In the rows, 128 means zero.
The rows of Z fall into a few groups, which share some directions, and each row is roughly a mix of its group's hidden directions.
Z:
[[107 147 167 103 122 139 126 134 139  67 161]
 [123 104 140 170 104 142 104 174  97 137 161]
 [154  94 130 121  73 130 157 129 176 130 122]
 [139 126 154  84 110 145 153 111 134  95 180]
 [ 84 116 162 106 130 115 125  95 116  78 150]
 [135 145 131 112 131  68 155 100  90  98 121]
 [122 168 147 106 122  97 111 141  88 101 171]
 [134 163 193 150 142 120 112 112 156 121 105]
 [167 111 131  91 187 122 146 154 149 131 120]
 [143 148 146 151 159  87 159 136 101  89 156]
 [127 128 123  73 126 152  72 144 150 122 104]
 [135 135 127 180 108 169 102 112 135 169 152]
 [172 145 130 122 103 128 180 158 149 140  97]
 [155 102 137 154  68 108 106 135 153 124 102]
 [102 132 123  92 114 104 136 177 111  78 130]
 [137 112 126 152 161 115  90 128 123 120 194]
 [148 140  99 165 146 160 136 102 101 170 156]
 [138 136 170 109  90 106 139 118 163 177 121]
 [110 154 134 146 123 151 128 179 124 110  71]
 [131 145 139 168 147 111 153 105  92  80 155]
 [138 144 128 154 139 155 105 107  80 173  97]
 [148 130 118 161 158 120 156 195 135 134 114]
 [101 192 136 142 126 137 175 119 120 129 153]
 [122 146 158 117 110 132 120 103  82 151 183]
 [143 163 108 146 139  86  95 132  89 152  99]
 [111 118 126 149 174 124  95  99 173 107 101]
 [ 74 163 149 138 125  97 106 120 114 108 164]
 [117 139 134  98 117 162 125  83 123 184 106]
 [120 175 130  80 122 144 129 134 116  74 132]
 [139 109 145 123  78 140  93  91 126 114 172]
 [105 125  99 138 113 115 134 175  76 100 150]
 [140  69 108  85 115 125 124 136 153 136  92]
 [160 147 131 120  98 105 124 102 181 157 157]
 [103 134 114 127 130 159 142 140  60  93 126]
 [133 153 125 158 106  74  83 139 109 142 106]
 [158 111 109 152 140  99 144 145 148  94 181]
 [113 117  91 138 135 168 141 122  66 105 134]
 [114 120 120  82  83  91 144 158 141 131  99]
 [153 130 144 127 144 149 174 154 144 148  73]
 [150 103 129 103 122 133 125  91 182 172 115]
 [138  56  89 135 138 127 145 141 151 131 134]
 [165  90 152 117 111 165 121  85 155 113 136]
 [138 122 139 126  68 120  76 153 105 117 145]
 [117 161 153 103  80  98 151 136 160 121 156]
 [122 161 142 165 131 111 193 136 114 121 150]
 [ 87 143 106 145 145  87 161 145 108  88 139]
 [111 161 123 122 189 152 117 136  85 109 120]
 [108 121 179 129 107 184 129  97 144 123 143]
 [117 148 134 130 119 170 168 112 136 186 107]
 [161  83 110 154 113 109 106  97 159 148 105]
 [102 171 152 139 170 128 168 120 155 133 103]
 [138 148 126  99  84 146 160 102 112 175 148]
 [139 107 158 118 104 116 118 107 176 178 107]
 [110 129 121 124  90 147  61 100 122 142 107]
 [143 135 101  83 165 127 161 149 123  84 143]
 [116 184 147 126 134 142 126 170 149 170 146]
 [ 94 170 132 163 118 144 133 129 129 137 187]
 [135 110  80 128  93  99 144 118 131  91 169]
 [114 154 154 107 138  86 179 168 127 125 138]
 [144 135 115 119  94  87 155 119 184 152 117]
 [131 140 168 112 115 112 173 135 132 188 125]
 [113 148 133 111 126 181 152 174 168 126 123]
 [103  85 172 118 122 108 129 138 143 119  76]
 [110 110 112 108 100 181 108 106 137  95  95]
 [144  92 174  97 124 141  95 128 136  87 107]
 [153  90 110  92 174 142 104 102 143 142 107]
 [ 98 125 158 127  96 134 159 144  71 147 109]
 [148 121 126 136  89  72 111 102 136 163 155]
 [115 121 162 126  65 114 138 132 169 123 153]
 [172  82  91 111 133 140 127 114 140  98  96]
 [146 196 140 114 141 124 128 124 145  88 154]
 [126 110 149 145  94 142 112  87 131 105 185]
 [142 150 141 192 106 134 114 155 144 130 165]
 [142  92 114 159  98  95 114 121 174 151 103]
 [130 130 146 116 106 137 153  74 171 166 143]
 [161 119  84 125  98 134 126 112 123 180 160]
 [115 111 123 158  94 118  98 141 105  67 142]
 [149 164  80 160 132  94 123 166 137 141 139]
 [128 140 146 133 130 168 135 116  97 196 114]
 [128 156 139  89 109 160 167  85 108 104 126]
 [137 114  95  94 148 132 159 141 113 155  73]
 [113 173 146 185 120 126 157 114 101 127 147]
 [126  71  92 134 167 150 139 147 100 131 147]
 [138  82 110 163 137  86 147 143 148 165 144]
 [121  90 111 126 128 198 116 131 162 123 121]
 [161 152 146 137 198 127 150 118 113 114 137]
 [133 163 120  95 167 180 149 120 104 150 126]
 [121 108 124 100  88 140 144 165 157 140  77]
 [103 110 128 141 130 108 168 143  89  72 128]
 [113 128 110 136 131 135  93  64 102 111 161]
 [133 116 131 118 132 183 138  77 116 166 104]
 [109 132 101  91 133 143 129  77 116 145  80]
 [141 116 137 141 109 100 189 142 123 142  81]
 [128 162 129 141 151 163 167  85 125 168 118]
 [107 121  92  91 149 136 146  98 104 173 102]
 [136 119 154 161  95 173  91  96 142 106 126]
 [ 76 151 103 132 123 123 104 107 100 103  86]
 [151 140 151 102  72  97 136 114 158 112 154]
 [147 131 136 100 140  61 155 144 111  99 121]
 [123 101 145 154 188 136 115 142 141 156  90]
 [147 146 153 115 129 127 140 176 130 193 128]
 [152 120 127  81 105 102  79 157 117 115 107]
 [109 145 125 180 122 153 131  75 103 126 154]
 [116  99 115 113 148 107 146  94 178 137 170]
 [ 97  76 141 167 108 117  98 123 154 139 150]
 [179 118 122 123  97 164 145 139 117 119  79]
 [118 154 133 159 119 113  90  77  87 125 142]
 [147 135 135 126 179 134 190 135 131  97 139]
 [133 129 141 113 116  71 131 191 133 114 138]
 [158 127 139 150 121 111 119 101 177 182 139]
 [136 135 111 164  95  81 145 145 121 124 177]
 [145 150 159 108  99  93 115 181 125 143 153]
 [150 102  90  95 169 152 171 133 122 117 138]
 [114 151  96 120 110 160 106 142  75  94 145]
 [125 130  80 140  82 132 113 122  92 168 150]
 [128 131 127 141 179 104 163 131 151 136 182]
 [118 164 164 119  67 122 124 142 103 154 134]
 [108 128 123 127 113 179 115 107  72 101 109]
 [120 145 104 155 149 123 153 169 124 112  69]
 [167 157 120 107 116 146 146 162  89 104  93]
 [157 169 147  98  92  92 136 139 148 145 158]
 [153 105 115 130  91 128  87 128 115 149 184]
 [114  79 112 124 155 166 160 111 137 155 158]
 [170 112  95 127 141 115 129 126 162 101  76]
 [141  51 102 134 136 128 127 123 130 130 162]
 [107 169 134 145 112  83 131 137 115 154 178]
 [118 153 124 109 165 167 126 150 162 144 174]
 [115 129 105 137  98 155  97 107  94  72 130]
 [136 102 142 120 168 139 178 105 142 168 105]
 [162  68 118  96 145 102 125 129 130 109  99]
 [112 172 160 145 138 116 129 182  93 139 131]
 [101 184 116 141 146  89  96 158 126 133 117]
 [131 118 116 156 166 103 174 123 124  78 144]
 [125 140 180 144  65 140 113 141 122 115 143]
 [153 131 114 164  91 112  96 180 119 112 145]
 [ 84 158 143 121 113  80 130 155 146 121 165]
 [149 133 128 106 146 115 188 105 121 143  81]
 [109 180 139 134 120 140  72 118 120 161 145]
 [114 139  71 159 160 127  85 133 119 142 107]
 [118  94 104 116 111 121  65  94 118 116 148]
 [140 126 112 184 115 149 138  83  95 145 150]]
Each list below has four rows that fit no group; the rest each fit one group, if only roughly. Name those rows in the order they come.
- Q323: [159 128  98  96  95 147 132  85 131 156  95]
- Q549: [118 125  99 124 164 118 167 185 102 132 144]
- Q449: [149 149 144 115 112 138  66 119 151 163 101]
- Q194: [140 144 176 110 107 108 172 101 159 152 123]
- Q920: [118 120 122  99  86  70  88 131 112 121 125]
- Q400: [162 165 148 122 171 119 141 161 131 166 107]
- Q25: [133  70 153 157 138 111 165 128 161 126 149]
- Q356: [152 116 174 140 105  86  93 154 151 145 139]
- Q965: [102 100 148 165 147 139 157 130  74 118 105]
- Q832: [111 167 143 142 122 129 135  85  76 159 146]
- Q828: [123  83 112 147 136 105 100 124 135 124  65]
- Q2: [114  90 113 132 106 127 162 163 160 161 164]
 : Q25; Q356; Q832; Q828
- Q875: [134 122 123 102 104 153 193 146 167 128 118]
- Q405: [135 157 129 124 146 125 115 154  74 183 117]
- Q99: [114  92 136 123 144  77 132 126  97 106  82]
- Q867: [152 105 184 155 119 143 121 138 151 175 132]
- Q289: [175  88 102 116 111  84 121 126 151 103 138]
- Q977: [155 141 129 133  86 131 156  81 155 136 169]
- Q808: [ 82 141 130 162 122 144 125 168  98 170 122]
- Q374: [164 121 133  95 113  96 127  84 160 112 161]
- Q744: [ 82 120 125 101 137 132 162 102 162  83 138]
- Q695: [147  83 158  94 114 134  93 144 113 155 160]
- Q481: [128 140 116 139 132 118 155 195 107 168 112]
- Q942: [118  91 125 159 153  76 147 163 138 104 133]
 : Q405; Q99; Q867; Q744
- Q490: [126  92 161  93  89 121 110 132  92  99 149]
- Q788: [120 131 111 118 110  96  77 185 144 127 145]
- Q170: [156 126 105 117 134 119 130 123 166 197 145]
- Q733: [142 116  95 152  99  88  95  81 119 123 111]
- Q501: [128 149 125  65 145 124 164 136 137  91 106]
- Q542: [ 81 147 160 154 124 104 127 161 107  88 140]
- Q731: [162 172 144 106 102 138 169 165 133 115 146]
- Q293: [110 109 112 105 100  75 175 131 130 103 141]
- Q598: [104 165 144 169 118  77 138 161 112 121 136]
- Q595: [176 111 125 126 128 187 121 117 115 163 148]
 : Q733; Q731; Q598; Q595
- Q583: [152  99 137  79 140 180 107 128 122 114 103]
- Q694: [153 166  94 100 120 145 151 171 131 131  91]
- Q607: [184 112 144 161  96 135 112  89 150 137 126]
- Q182: [158 138 158 174 157 116 172 148 112 113 114]
- Q200: [162 149 133 126  92 141  87 168 131 132  86]
- Q560: [160 106 141 124 146  86 167 164 121  96 107]
- Q224: [ 94 118 135 147 182  95 150 143 162 110 143]
- Q523: [104  84 154 128  98 125 149 106 117  92  88]
- Q793: [131 149 148 131  96 174 136  76  99 149 129]
- Q48: [111 151 145 103 136 177 170  91 144 147 141]
- Q348: [161 106 135 151 174  87 166 136 110 127 145]
 : Q583; Q694; Q607; Q224
- Q713: [119 149 125 142 119 158 107  64 104 140  93]
- Q814: [130 147 132  94 120 153 167 177 101  94 136]
- Q283: [126 101 143  84 139 118 174 132 152 170 105]
- Q477: [ 99  84 128  96 136 122 168 152 117 107  89]
- Q46: [131  68 116 109  94 158 133 121 143 164 146]
- Q111: [ 99 111 166  73 137 117 114 143 105  98 109]
- Q132: [136 144  97 163  83  88 105 101 153 125 123]
- Q284: [125 125  84 108 106 149 105 164 109 175 148]
- Q745: [ 83 124 133 164 152 127 158 132 113  73 134]
- Q706: [ 81  98 118 140 127 156 115  87  84 139 131]
- Q621: [109 149 116 125  70 184 124 120 118 120 147]
- Q228: [155 150 143 103 109 113 176 144 141  88 161]
 : Q46; Q132; Q621; Q228
- Q256: [126 133 110 136 117 194 154 153 113  90 114]
- Q877: [ 99 102 125  98 114 150  96  77  94 119 114]
- Q943: [ 89 115 119 140 169 161 139 130  97 171 150]
- Q272: [108 165 109 109 104 138 100 152 148 173  92]
- Q817: [145  73 120 106 121 103 162 149 147 123  88]
- Q317: [137 129 122  94  81 140 119 168 157 171 123]
- Q949: [107 100 137  74 143 109 154 163 141  96 141]
- Q149: [134 171 140 165 145 118 108  90  95 156 152]
- Q271: [140 149 133 188  99 129 111 109 155  92 147]
- Q699: [172 123 137 105 142 125 109  94  77 110 157]
- Q165: [124 112 104 139 100  89 147 135 138 193 139]
- Q614: [105 150 112  79  97 116 119  98 111  89 104]
 : Q256; Q272; Q317; Q949
- Q557: [182 128 139 139 112 116 126 150 163 146 178]
- Q29: [151 120 110 128 152  86  87  79 144 111 140]
- Q516: [114 122 159 154 154  80 125 172 143  98 114]
- Q37: [108 148  96 153 159 117  84 117  80 128 112]
- Q462: [124 141  81  75 132 145 137 136 114  86 149]
- Q280: [120 158 107 145 165  95 133 186 134 150 129]
- Q40: [134 107 155 149  83 178 125 147 142 107  97]
- Q703: [133  98 105 128 150 126 112 111 182 169 160]
- Q440: [112 107 106 115 144 143 130 184 153 110  81]
- Q431: [140 152 145 109 140 146  85 141 140 149  67]
- Q740: [130 151 162 122 103 149 104 155 106  68 126]
- Q946: [142 106  93  99 161 188 142 126 134 146 118]
 : Q37; Q703; Q440; Q946
- Q143: [126 138 143 143 125  76  77  87 139 121 148]
- Q635: [120 130 188 119 125 161 144 100 137 156 164]
- Q685: [126 146 100 149 129 138  75  99 123 101 173]
- Q897: [141  95 124 121 117 170 171 107 171 150 114]
- Q488: [134 100  98 158  87  95 133 162 127 165 114]
- Q47: [110 124 104 163 141  75  99 140 144  94 151]
- Q860: [145 116 101 146 143  76  83 102 155 121 113]
- Q574: [153 118 185  90 140 124 147 116 155 152 155]
- Q147: [160  98 146 142 120  84  84 134 109 143  95]
- Q371: [ 81 154 160 153 144 158 133  86 135 153 130]
- Q36: [121 117  91 138 117 109 126 116 126 173  66]
- Q864: [124 111 155  85 105  86 113 148 149 144  88]
- Q667: [160 111 150 152 114  83 149 163 118 115  88]
- Q173: [129  98 117 139 145  83  95  85 145 139 163]
 : Q685; Q47; Q36; Q864
- Q876: [167  87 112  88 102 146 127 106 125 123  88]
- Q221: [115 147 132 145 160 158  95 132 106  70 110]
- Q34: [111 147  89 152 121 148 186 155 115 115 151]
- Q687: [108 137 125 112 159 168 110 173  87 150 112]
- Q186: [110 111 119 117  89 168 122 122 112 182 159]
- Q168: [145 154 109 122 181 107  96  92 136 112 100]
- Q177: [159 163 150 106 119 107  89 101  87 112 141]
- Q349: [134 157 127 108 131 158 164 157 140  78  93]
- Q479: [100 140 136  91 187 153 122 165 142 137 128]
- Q389: [145 100 127 103 106  88 103 118 121 155  76]
- Q568: [ 98 147 129  97 131 181 128  77 122 123 147]
 : Q34; Q186; Q479; Q568
- Q657: [104 113 139 147 148 101  90 188 141 118 108]
- Q402: [131  85  90 138 137  97 139 142 184 117 115]
- Q926: [122 103 113  99 138 105 119 183 151 174 123]
- Q351: [156  92 136 137 144  75 175 139 114 112 122]
- Q381: [ 68 157 119 139 151 116 173 123 105 134 114]
- Q623: [152 161 131  63 155 149 145 143 127 105 137]
- Q286: [155 136 149 139 106 117  67 131 146 139 173]
- Q377: [127 123 158 161 129 113 102  90  88 124 175]
- Q222: [141 111 139 156 118 114  87  93 183 113 112]
- Q422: [132 158 116 114 170  78  98 112 106 107 151]
- Q756: [119 146 141 119 119 112 156  92  72 105 165]
- Q19: [115  82  77 141 118 129 113 174 138 110 137]
- Q134: [110 130 150 104  96  91  94 163  91 129 152]
 : Q623; Q377; Q756; Q19
